Rows are one point carried round by a steady rotation, each followed by how many ticks it has turned.
The counts run from 0 to 352.
[111 138 136  75 106  84 145 111 174 133 113 105 128 105 158 125 172 117
 148 101 121 139 135 176 133 123 143 181 125 142 126 136 133 103 116 156
  62 103 102] : 276
[ 63 144  94 113 144 115 105 169 155 158 105 105 107 121 125 135 152 122
 146  96 105 144 191 128 146 108 134 165 124 152 122 160 139  92 126 154
  85 107 127] : 184
[112 151 136  77  71 128 174 131 177 134 120 106 107 111 168 129 135 116
 123 108 131 142 141 186 141 105 108 165 137 133 116 155 138 133 120 123
  68  98 127] : 263
[104 118 134  61 106 111 143 141 157 123 138  88 131 103 157 129 149 140
 144  94 114 153 126 186 138 109 139 184 138 143  97 134 111 118 139 151
  72  98 126] : 119
[ 99 170 124  71 102  92 114 140 145 167 109 108 130 103 128 110 140 126
 171 108 111 143 138 147 139 131 134 183 149 133  70 119 144  88 127 140
  88 103 113] : 133
[ 91 140 132  90 129 135 132 142 156 174  92 114  82 143 102 142 110 126
 124  91 115 148 193 149 141 128  86 165 133 135 115 171 139  98 148 127
 107  98 106] : 198
[ 87 148 117 113 155  81 134 129 169 149  93 122  94 133 122 145 171 102
 140  87 119 124 182 155 114 112 131 165 123 142 143 161 132  88 118 144
  85 113 108] : 332
[109 155 132  84  67 131 179 138 176 142 119 106 108 112 165 132 129 117
 126 113 127 140 139 181 146 105 106 160 140 130 114 153 140 136 116 122
  70  93 132] : 262
[ 63 120 116 113 123  94 150 162 148 151 111 102 102 113 143 168 163 119
 149  97 128 121 141 144 125  84 159 149 135 157 130 154 131 106 123 149
  57 116 148] : 171
[102 149 135  84  72  91 176 126 170 150 106 118 133  99 159 148 156 125
 158 114 127 132 121 166 147 104 138 163 140 133 129 130 139 119 103 140
  61 100 127] : 271
[ 78 118 146  98 117  80 152 132 135 155 111 104  89 115 135 179 154 121
 156  88 141 111 127 156 108  91 145 154 143 146 113 159 119  96 135 142
  70 116 137] : 167
[ 93 189  93 107 121 108 152 171 177 155 107 130 129 123 121 132 148 120
 147 106  88 141 180 167 151  94 117 159 149 119 115 127 130 113 106 120
 106  97 142] : 81
[106 115 158  69  96 113 173 132 150 153 123  91 127 105 138 164 135 138
 150 103 124 140 109 187 143 122 119 162 150 122 103 154  94 125 127 147
  88  89 132] : 111
[100 171 123  92 108 133 147 167 152 180 116 100 125 111 114 134 118 116
 151 118 109 142 142 170 148 138  94 156 163 106  72 162 105 116 115 128
 112  83 139] : 247
[ 96 160 112  94 150  95 143 166 156 166 114 108 144 116 100 139 153 122
 165 102  90 141 145 174 142 128 128 167 160 111  88 135  88 103 110 144
 116  91 134] : 235
[ 87 144 129 110 156  76 131 125 158 165  89 121  96 130 108 157 170 107
 154  88 120 121 174 153 117 120 128 163 130 133 136 162 120  81 117 147
  96 107 108] : 334
[ 83 130 141  79 114 123 123 152 126 180 111  88  87 120 115 134 109 118
 144 104 133 135 129 140 122 139 121 166 154 144  60 162 139  98 154 138
  78 111 120] : 301
[ 97 170 114  85 131  93 137 154 158 140 120 125 117 125 116 144 148 136
 151  79  94 140 178 179 132  80 116 174 151 120  95 123 110  99 134 113
 120 103 140] : 76
[ 80 102 118  96 144 136 172 185 158 150 114  99  95 142 109 167 126 132
 112  90 107 139 152 169 137  96 128 151 146 145 115 153 116 130 148 137
  82 106 142] : 60
[ 74 146 112  99 146 109  94 151 145 164 104 107  99 126 112 134 143 128
 151  87 109 145 196 136 137 118 115 172 128 144 107 163 130  79 140 145
 105 101 114] : 187
[123 158 134  91 125 125 163 129 185 158 104 107 111 126 124 124 139  98
 122 109 114 142 162 190 142 154  86 165 138 111 122 176 111 119 107 138
 100  84 104] : 96
[ 78 157 110 101 106  99 126 139 166 145  97 125  94 123 146 136 150 121
 142  95 119 138 187 135 136  86 134 169 121 157 136 142 171  93 128 133
  70 115 118] : 27
[105 168 122  83 112 113 121 138 164 166 101 106 100 120 128  93 128  97
 135 113 121 141 151 150 126 152 118 177 142 140  81 147 162  96 129 137
  72 107  96] : 141
[ 78 152 117 104 101 104 159 151 161 146 103 123  76 132 142 149 138 112
 127  97 131 121 158 149 117  72 136 154 140 155 120 139 168 110 134 114
  61 126 136] : 318
[106 122 141  82 123 130 179 138 175 149  96 121  79 152 111 158 116 130
 106  86 115 140 173 176 133 104  96 160 136 137 133 152 135 123 147 120
  92 102 110] : 208
[ 81 122 143  85 108 123 126 144 126 155 128  78  80 111 143 147 124 118
 141  95 145 132 131 158 113 116 121 161 146 147  76 181 121 101 151 139
  73 107 135] : 8
[124 154 141  89 124 122 162 125 178 161 103 107 112 126 123 131 138 104
 129 107 117 141 155 192 138 155  85 166 139 108 116 175 104 117 112 137
 104  83 105] : 97
[102 169 125  88 117 130 139 161 147 177 117  98 123 112 112 131 121 116
 154 113 109 143 146 171 144 141  94 161 162 105  67 162 101 110 119 129
 117  83 136] : 246
[119 162 125  99 125 128 166 138 191 161 103 109 113 126 125 121 139  99
 121 114 111 143 165 185 145 150  90 161 136 113 125 173 117 123 103 138
  96  84 109] : 95
[ 79 146 109 104 128 143 130 165 163 178  89 114  90 138 107 136 116 121
 125 104 110 150 197 135 155 124 100 159 130 141 121 167 150 105 134 135
  96  96 117] : 195
[112 187 110  95 133 106 137 143 184 145 108 124 117 127 121 116 151 110
 137  97  95 144 189 182 138 118 100 174 140 114 111 145 121 103 113 123
 114  93 116] : 85
